One turn moves each row of this set onto another row. After a few examples, where does it send each row asked below?
duto: [  1   7 -11  30  -2  -1  -8 -18  12  -7  13  -7  47  17 -12   9  -5]
giv: [ 20 -21 -15   9   9  10  -2   5  29  20  -3 -37  13  10 -15   7 -29]
zako: [ -9 -21  -4 -23   2  15  -8 -22  -7  24 -23  -4  -4  23 -19   3 -31]
nobi: [ -7  16  -7   4  37  12 -23 -15  26  22  -5 -17   8  17   4   5 -20]
dibul: [ -5  11  -8   7  10   9 -13 -25  -3 -36  -1  -2  26  22  -8   8  13]
sos: [  8 -16 -14 -14 -18 -34 -15 -15   4  -7   7  13   7  14  -8   8 -17]
mumab: [ 11   2  -8  14   3  -5 -21  -7   7  16   8 -20  46   7  -7  27 -31]
Kogek: [ 21 -34   0  17   2   2 -14 -18   3  -2 -28 -16  33   5 -19   4   8]
zimo: [  8   0 -16 -31   0  16  10 -29  15  11 -30 -12   3  12  -4  -7   0]
deta: [ 10 -21   8   1  23   3 -24  -7  31 -23  -7  -2  24  10  -9 -16 -24]
zuza: [ 13   5 -12 -12   8   7  -2 -19  11   6  -8  -4 -37   6 -29  17  -4]
Fezoz: [-12  -2 -27  -5  25  21 -12  -8  21  11 -27 -30  15   2 -13   3  11]
ziner: [ -1 -11 -17  -9 -12 -11 -14 -19  -8 -27  -8   9   1   9 -17  10  20]
fogu: [ -1  17  -9 -15  -3  24 -10 -18  -1 -31  -9   4   6  -1 -21   8  11]
togur: [  1  30 -13  11   9  20  -8 -19   7 -11  -2 -14  42   4 -17  23  -3]
semu: [  6   7  -7  -1  19  29   4 -28  -6  -2 -20 -22  -8  21 -30  26  -2]
Buted: [ -8  -5  -8   0  18 -12 -23 -27   0  -4 -16  14   9   8 -52  26 -21]
Sadaf: [ 17 -21  -2  -7 -16 -19 -28   0   3  14   6  -5  11   3  -1  12 -33]
Gopa: [ -3  -3  -6  15   1   8 -13 -19  10  51  -5  -5  -3  11 -14   7 -20]
fiv: [  9 -13  -4 -25 -20  -1 -22  -5  -5 -11  -4   8 -15  -3 -11   3  -4]
benu: [  9   3  -7  15   2 -11 -12 -17  41   4   0  20   6  -8 -35  -6  -7]
Vari: [ 22   3  -5   9  17  26  13 -22  13   8 -12 -39  23  25 -10  16 -17]
bag: [ -6 -18 -13  13  -7 -21 -20  -6   9   3  15  -1  37  15 -17  12 -32]
Badin: [ 29   2   8  -2  12 -14  -3 -48  -1  -1 -23   5  22  19 -11  20  -8]
Kub: [ 11 -14 -11 -15  13  -4 -14   3  27  11   0 -16 -24  10 -19   6 -32]

Fezoz moves to zako
ziner moves to bag
Where do these go?
deta moves to Badin
semu moves to Kub
togur moves to fiv

One turn moves each row of this set onto another row. After a few examples, where does it send each row asked below?
tesu: [-15   5 -31 -27  34  13 -10 -45 -41 -14   6 -35 -21 -39  14 -25  -4  17
  27  18  31 -34  24  -5   6 -11  -7  24   8 -14 -20 -22  21   8 -29]
mal: [ 19   3  16  -9  18  -5 -34 -39 -37   0 -15 -43  13 -24  33   1  29  -4
 -16  -6  -1   2  -5 -14  -8  -3   3  10  -1  31  -3  -5   4  23 -17]
fudes: [ -9  10 -35 -30  39  11 -10 -39 -41  -9   8 -28 -22 -36  16 -23  -7  20
  29  16  30 -33  22 -12   9 -10  -6  25   6  -9 -23 -22  19   5 -28]
zusi: [ 12 -16   6   8  32 -17 -26 -30 -18 -12 -28 -25   4 -20  14 -27   2  -1
 -23  48  -8 -13 -13  -5  32 -33   7 -15  -3  12   2   2  40  -5 -19]
Pofan: [ 16 -15   5   2  22 -11 -18 -47 -12  -9 -26 -15  12 -41  21 -25  18  -8
 -31  29  -9  -2  -7   0  40 -32   8  -9  -1  17  -7   0  37 -14 -16]
Lubik: [-13   7 -36 -21  33  13  -7 -44 -38 -17   7 -33 -22 -34  16 -22  -6  16
  30  17  24 -38  26 -12   9 -12  -3  25  11 -12 -21 -24  19   7 -30]
rabez: [-16  -6 -33 -16  28  20  -4 -45 -29 -28 -11 -29 -20 -25  23  -9   9  22
  26  16  44 -34  24  -4  15 -13  -1  10  10  -7 -15 -22  20  15 -15]
mep: [ 12 -17   8   7  38 -15  -6 -45 -13 -22 -22 -32   5 -35  20 -18  24  15
 -24  37 -12 -20 -15   3   9 -22   2 -21   3  10  10  -1  31 -10 -12]
keb: [ 23  -6  22 -14  14  -8 -35 -47 -20  14   6 -37   1 -31  22   8  35  -1
 -12   7  -3   2  -5 -17   0  -8   7  24   5  32   3 -10   8  14 -22]
bafu: [-27  -9 -38 -28  27   8 -11 -29 -40  -6  -4 -22 -12 -44  24 -26  -4  25
  23  12  38 -42  17   4  12 -11   6  14   6  -5 -15 -25  15  -2 -13]
faru: [-14  -3 -28 -24  31  21  -1 -45 -30 -23 -13 -25 -25 -22  19 -13   9  24
  22  23  46 -31  20  -4  13 -10  -2  12   4  -5 -22 -19  23  12 -13]
kosal: [ 15  -7   3  -9  13   1 -36 -10 -34   3  -5 -40   2 -10  48 -40   2 -14
 -10  10 -12  -6   4 -15  26 -19  18  36   9  44  -5 -10   3 -14 -38]
pabid: [ 15 -19   4  21  27 -15 -16 -38 -22 -17 -24 -35   3 -32  24 -23   9   5
 -38  36 -12 -19   3   8  34 -27  -3 -11 -10  16   1 -13  39  -9 -12]
Sepir: [ 12  -5  26  -7  29 -24 -42 -28 -34  12 -12 -32   1 -17  13   1  23   0
  -8  10   2   1  -9 -25  -1 -20   4   9   4  16  -1   0  15  29 -32]
Zub: [-28  -4 -31 -20  31  20  -2 -39 -33 -21 -15 -30 -25 -19  26 -12  10  22
  22  16  37 -38  22  -5  14  -9  -6  10   7  -7 -17 -15  23  14 -11]
Fimom: [  9  -2  29 -12  33 -15 -33 -37 -27  -5   1 -39  -3 -24  33  -6  33  10
  -3 -10  -5  -6   3 -29 -11 -10   5  19  20  28  -3  -4   0  17 -33]
vap: [-17   7 -38 -21  41  13 -12 -48 -38 -13   1 -24 -24 -33  20 -24  -5  13
  28  15  24 -39  22  -7   9 -11  -3  26  13 -14 -23 -18  21  10 -30]
pipun: [ 18 -10   2 -14   4  -4 -30 -27 -15   4   2 -39   2 -21  49 -40  -9  -1
  -9  16 -14  -8   5 -19  41 -18  13  23  10  48  -4  -8   6 -26 -26]
tinim: [ 20 -13  -5   1  28  -7 -20 -41 -30 -20 -18 -30  20 -38  23 -26   5  -6
 -35  31 -21 -15 -13   7  20 -19   0 -17 -10  18   2  -4  26  -7  -5]
mobib: [ 13   1  23   5  21 -17 -36 -40 -34   6  -3 -34   2 -21  15   5  34   0
 -17  -2  -1  -4  -4 -14  -3  -6  -4  30   0  21   7 -14  15  23 -28]
zofug: [ 11   0  -3   0  30 -10 -24 -27 -17  -7 -11 -34  -3 -26  57 -51  -8   7
  -7  11 -10 -26   1 -16  35 -16  27  14  17  43  -3  -1  10 -33 -42]
gep: [-21 -12 -44 -20  27   5  -7 -29 -36 -11  -3 -19  -8 -43  28 -21  -6  28
  25  10  38 -43  17   0  16 -13   4   9   7  -8 -11 -26  12  -3 -13]
lag: [ -8   5 -38 -20  34  14 -11 -43 -37 -15  10 -32 -17 -37  19 -19  -4  17
  32  14  30 -36  24 -11  12 -12  -5  25  13 -13 -16 -25  16   7 -32]
navir: [ 16 -16  -3   9  18  -5 -13 -26 -27 -12 -33 -33  10 -33  27 -29  12  -9
 -30  44 -19  -7  -2   8  23 -32   6  -2  -2  18   1  -8  36 -19 -14]
goza: [ 20  12  -3  -5  22   8 -41 -28 -26  -7  -7 -44   5 -17  52 -37 -12 -13
  -9   7 -17 -15  -1 -18  31  -7  19  19   4  46  -8  -5  14 -23 -26]
fip: [-21 -10 -40 -27  31   7  -7 -27 -39  -7  -5 -14 -15 -41  26 -25  -5  27
  19  16  40 -40  15   1  18 -11   5  10   2  -2 -18 -25  16  -2 -10]
vimo: [ 17  15  27 -10  22 -16 -39 -53 -34   1 -12 -43  -9 -29  23  -9  31  -2
 -26  10   1  -5 -13 -13  -3 -11   1  11  -3  21  -3  -6   0  17 -36]
dov: [ 27  -6  25  -7  22 -10 -30 -41 -20  16   4 -43   6 -23  19   4  32  -1
  -6   7   0  10 -12  -6   4 -15   5   8  -7  21  -5  -2  11  15 -34]
suz: [  9   0   7  -3  24 -13 -47 -10 -26  11 -15 -29  -3  -5  44 -35 -11  -5
  -2  12  -2 -12  -4 -26  37 -21  27  19  10  39  -5  -1  17 -13 -38]
Zesi: [ 20 -16   4   1  13 -11 -11 -49 -15  -7 -24 -36   5 -48  23 -14  14   1
 -35  40 -14  -8   0  -3  28 -29  -1 -12  -3  20   1  -7  36 -12  -8]
Sop: [  5 -10  13  -2  26 -15 -35 -43 -19 -23 -30 -33  -6 -32  32 -30  14   2
 -36  37 -14 -15  -8  -1  29 -26   2 -17  -2  19  -9  -6  20 -17   0]
Pekik: [ 11  -4   3   5  15 -11 -40 -19 -22   4  -4 -32  -2  -6  51 -44 -13   2
  -4   3 -11 -14   5 -11  34 -11  13  33   9  41  -9 -14  11 -24 -28]
rak: [-23 -11 -42 -21  26   4  -6 -30 -37  -7  -3 -17 -13 -43  23 -22  -5  26
  22  12  34 -44  18   4  13 -12   7  10   5  -8 -14 -25  13   0 -14]
kozif: [-22  -6 -31 -17  24  20  -1 -44 -27 -25 -13 -30 -24 -21  21 -10   9  22
  24  17  41 -37  24  -3  13 -10   3   9   8  -6 -17 -22  18  14 -12]
diran: [ 20 -12  20  -4  23  -6 -34 -30 -35   3 -10 -37   3 -26  18   5  42 -10
 -16  16  -9   4  -3  -5 -11 -17   7  21   1  21  -1 -11  15  20 -19]
sotag: [  9  -2   9 -17  16  -3 -35 -10 -20   8   1 -40   3 -20  46 -31   0  -6
  -8   2 -11  -4   0 -30  44 -22  10  18   4  41  -6  -3  18 -27 -29]
Dipum: [-24 -11 -43 -21  34   5  -5 -30 -38  -2  -1 -21 -16 -36  27 -25  -6  25
  23  15  34 -45  14   9  11 -12   3   8   4  -6 -15 -20  12   5 -18]
luk: [  7  12   9 -12  15 -13 -46 -22 -24  10  -7 -43  -7 -19  49 -39  -6   2
  -8  11 -14 -16 -16 -16  21  -8  15  17   4  36  -1  -8   1 -33 -23]
sug: [-24  -6 -28 -23  27  22  -4 -45 -30 -25 -14 -32 -22 -24  22 -19   9  20
  22  21  46 -34  21   2  14  -8   2  12   6  -6 -20 -21  23   9 -11]

pabid moves to mobib
luk moves to Sop
Where do these go?
pipun moves to Zesi
zusi moves to Sepir
sotag moves to Pofan
zofug moves to mep
goza moves to tinim
Zub moves to vap
navir moves to diran
fudes moves to fip
rabez moves to lag
sug moves to tesu
rak moves to kozif

One turn moves each row of this set onto another row. After a few examples, where does it send each row asked below?
zaduf: [ 40  18  24 -29  14 -32 -36   3  46  13 -19  -9]
mes: [  5   7  27 -23  18  16 -12 -31  34  27 -50 -16]
Fet: [ 33  16  17 -39  15 -35 -28   4  45  11 -27  -9]
Riku: [ 35  -1  32  -1  33   5 -23 -22   7  -1  -3 -10]
lirip: [ 34 -21  28 -30  27  -7  -7  -2  34  25 -52 -42]
nido: [ 20  29  27 -15  15  -4 -32 -25  30   9 -12   7]
zud: [ 38  12  19 -23  17 -35 -33   7  50  16 -22  -5]
sanor: [ 50 -17  21 -23  36 -25 -16   7  19   0 -17 -29]
lum: [ 52 -18  24  -7  35 -23 -22   7  26   7 -11 -22]
Kela: [  3   9  25 -24  20  15 -10 -32  33  27 -47 -16]
laz: [ 20 -18  28 -14  34  16  -2 -23  16  20 -42 -34]
Mub: [ 16   7  22 -39  15 -11 -14 -10  49  32 -55 -25]
Lovob: [ 11  29  19 -22  17  -3 -25 -27  29   6 -20   9]
dinor: [ 30  -4  25   8  34   6 -20 -21  13   3  -5  -5]
nukeg: [ 18   5  25 -37  14  -8 -15  -9  49  32 -58 -25]
Geviz: [ 28  -5  24  -6  37   8 -14 -24   3  -4 -10 -10]
tapap: [ 55 -11  29 -16  32 -24 -25   5  22   3  -9 -27]
bak: [ 21 -18  31 -15  31  18  -3 -23  18  20 -45 -33]
kupod: [ 17  25  22  -8  17  -6 -31 -22  38  12 -15  12]
Rav: [ 32 -19  25 -32  29 -10  -6  -2  33  26 -49 -43]

Fet moves to sanor
mes moves to nukeg
Where do these go?
nido moves to zaduf
kupod moves to zud
Mub moves to Rav

